0: [110 115 126 168 192  97  82 117 160  83  29 129 179 101  83 134 168  98
 130 142 228 155  99  96]
1: [104 121  90  92  95 137 216 135  90 222 207  55  30 215 231 119  33 111
 184 101  32 101 159 141]
2: [132 121 131  89  52 112 164 101 108 215 233  86  30 159 217  97  79 137
 174 134  24  96 155 156]
3: [111 130 142 110 135 160 135 177 134  21  54 173 255 127  38 118 174  84
  51 110 176 207 148  97]
4: [120 149 123 140 144 127 104 138 136  96  97 128 147 107 115 137 166 143
 113 139 157 107  94 134]
5: [ 88 141  70  87  91 114 163 114  86 255 244  94  39 180 231 123  52 157
 168  91   1 102 174 163]
6: [114 118 116 127 123 146 153 135 131 118  98 114 152 140 113 128 126 129
 122 114 123 180 139 133]
7: [138 153 142 102  57 134 147 118  75 210 245 101   0 130 236 115  69 156
 188  97  20 103 164 155]
8: [137 139 140  95  61 129 140 123  71 219 247  99   1 144 234 118  64 166
 195 100  27 110 173 158]
9: [119 120 104 197 187 132  83 125 165  90  73 162 183  75  74 150 178 116
  87 169 239 113  85  87]
10: [104 122 127 144 146 153 145 148 159  48  13 133 224 121  48 124 174 117
  83 131 189 214 125 114]
11: [171 142 101 187 126  82 108 128 119 162 122 107 116 119 151 170 111  81
 113 148 150  94  79 153]
12: [167 138 112 113  93 118 178 126  96 214 221  88  26 170 196  86  62 120
 149 157  59 111 139 167]
13: [131 147 112  87 103 112 153 129  85 196 219  75  54 188 234 100  59 137
 184 124  38 119 139 155]
14: [164 145 145 139  76 130 154 110 117 200 194 116  22 152 218  98  77 131
 189 145  29  80 188 161]
15: [160 137 155 111  64 128 157 107 111 208 179  80  36 143 216  89  70 139
 225 108  36 114 181 148]
16: [124 153 143 125  91 131 132 120 111 163 139 122  77 110 158 121 107 145
 144 125  89  79 136 145]
17: [168 134 132 111 100 124 148 145 122 187 192  85  15 153 179  98  71 121
 133 159  50  91  97 187]
18: [166 130 126  98  86 130 151 128 126 197 207  78  17 153 198  89  60 124
 163 154  49 106 127 175]
19: [185 108  99 167  97 116 139 157 127 193 149  73  80 126 226 130  93  74
 131 148  87  63  85 176]
20: [110 106 163 152 150 155 109 107 138  42  88 195 229  80  42 155 207 153
  84 119 212 127  89 105]
21: [137 157 135 135 194 140 170 135 147  29  59 175 206 126  20 112 142 123
  72  88 231 181 133 149]
22: [142 136 116 128  64 141 171 102  89 222 184  71  30 137 216  97  58 126
 209 134  32 118 175 140]
23: [121 148 133 123 116 141 115 128 131 110 122 149 143 113 128 141 139 129
 123 123 145 114 111 132]
24: [125 149 150 132 145 137 124 125 149 103 115 132 126  86 109 130 155 133
 113 122 123 104 118 116]
25: [117 111 154 126 159 133 119  83 135  63  73 190 217 115  35 178 189 161
  97 133 231 128  90 105]
26: [130 127 125 159 186 101  69 149 150  67  51 137 185  87  66 167 171 125
 120 157 220 132  93  98]
27: [144 120 116 150 150 132 119 177 124  59  67 168 255 145  19 130 182 105
  57 112 151 178 139  88]
28: [113 118 139 159 212  92  63 116 142 111  50 158 191 103  71 137 149 105
  85 142 230 140  76 111]
29: [117 103 123 142 166 135  75 132 164  66  71 165 202  90  45 123 179 144
 107 138 203 144 115 146]
30: [169 145 129 111  80  87 146 118  94 230 212  96   0 171 214  73  39 136
 195 139  11 115 172 154]
31: [112 138 110  57  94 125 147 124  67 200 245  57  59 210 253 109  43 156
 198 118  18 131 173 130]
32: [120 124 140 124 164 132 113 153 149  35  34 212 174 127  33 140 202 127
  85 152 180 133 102  93]
33: [138 111 121 153 198 129  70 148 173  75  74 161 159  92  82 177 172 140
  97 176 230 123 107 100]
34: [ 97 116 129 140 159 175 141 121 162  58  55 149 240 116  26  94 168 117
  77  99 228 157 150 143]
35: [127 127 126 165 118 136 135 144 129 111  63 118 164 125 112 115 142 101
  97 136 144 156 109 134]
36: [113 116 139 124 109 151 154 104 122 150 161 121  95 139 170 128 121 125
 144 103 106 128 134 140]
37: [144 110 118 119 113 139 143 116 104 169 166 118 113 141 137 146 102 147
 146 111  93 119 134 146]
38: [133 122 154 192 230  68  72 105 175 103   8 127 168  65  42 132 190 118
  96 175 249 161  72 113]
39: [126 131  88  68  72 117 150 107  87 208 240  96  36 207 239 103  59 157
 201  97  35 126 189 180]
40: [116 146 162 114 100 137 156  88  95 183 255  82   0 115 235 134  81 134
 160 122  35 116 157 129]
41: [106 129 127  87  72 128 171 103 106 218 237  80  51 166 229 114  63 138
 182  97  18 105 166 140]
42: [113 135 133 138 112 140 148 135 125 119  85 116 132 120 113 115 132 131
 119 125 121 152 141 130]

[155 143 103 116  67  93 129 121  94 196 211  78  64 182 255 127  41 121
 164 113  42  98 141 166] --> 13
[121 125 124 132 172 130 106 154 150  53  41 197 182 112  37 138 208 121
  86 138 192 139 107 104] --> 32
[138 146 113 115  99 132 116 134 141 172 137 136  88 133 152  99 107 144
 141 119 102 112 153 147] --> 16
[126 152 128 116 108 133 113 126 156 128 103 149 152 118 122 120 129 139
 128 128 144 110 121 142] --> 23
[119 129  99  68  87 132 162 119  77 229 233  49  59 192 255  79  37 152
 180 110   1 143 177 137] --> 31
[147 109 125 168 204  77  58 156 136  95  50 128 173  86  71 178 155  96
 133 167 226 133  95  94] --> 26
[128 127 136 125 144 132 120 157 146  34  45 191 208 127  34 133 198 111
  71 130 177 153 110 104] --> 32
[127 130 134 108 140 130 147 104 112 114 135 136 153 141 115 143 142 149
 123 122 156 121 115 123] --> 23
[151 122 106 150 143 126 119 136 140 103 103 135 154 108 110 153 149 120
  94 150 182  96 119 134] --> 4
[123  99 126 149 170 122  53 129 155  59  79 171 187  87  45 135 185 148
 117 159 206 131 115 147] --> 29
[124 131 171 156 157 138 103 135 194  24  70 177 222  96  77 146 194 137
  96 120 188 111  87  91] --> 20
[128 100 123 145 166 141 104 143 157  86  49 145 202 101  61 137 160 114
  97 116 201 154 105 112] --> 29
[117 114 130 169 200 103  60 114 144  95  59 138 188  99  65 151 154 105
  88 148 229 139  80 113] --> 28
[114 120 141 129 123 132 131 108 125 138 179 114  79  95 163 139 133 121
 129 125 101 120 129 128] --> 36
[118 129 160 115 135 169 142 199 121   7  69 176 255 132  35 117 166  86
  39 111 165 206 146  88] --> 3
[150 126 131 120 124 127 118 114 119 127 125 140 161 134 110 142 125 154
 123 125 135 115 127 132] --> 23
[130 114 136 143 105 139 141 186 125  95  99 137 185 150  88 108 149  86
  86 116 127 159 119 130] --> 35
[108 153 116 164 226  79  84  90 139  87  28 153 174  52  28 135 200  98
 112 202 222 170  67 102] --> 38
[123 102 135 130 189 134  91 121 166  72  77 147 176 105  45 146 182 130
  98 132 204 135 126 126] --> 29
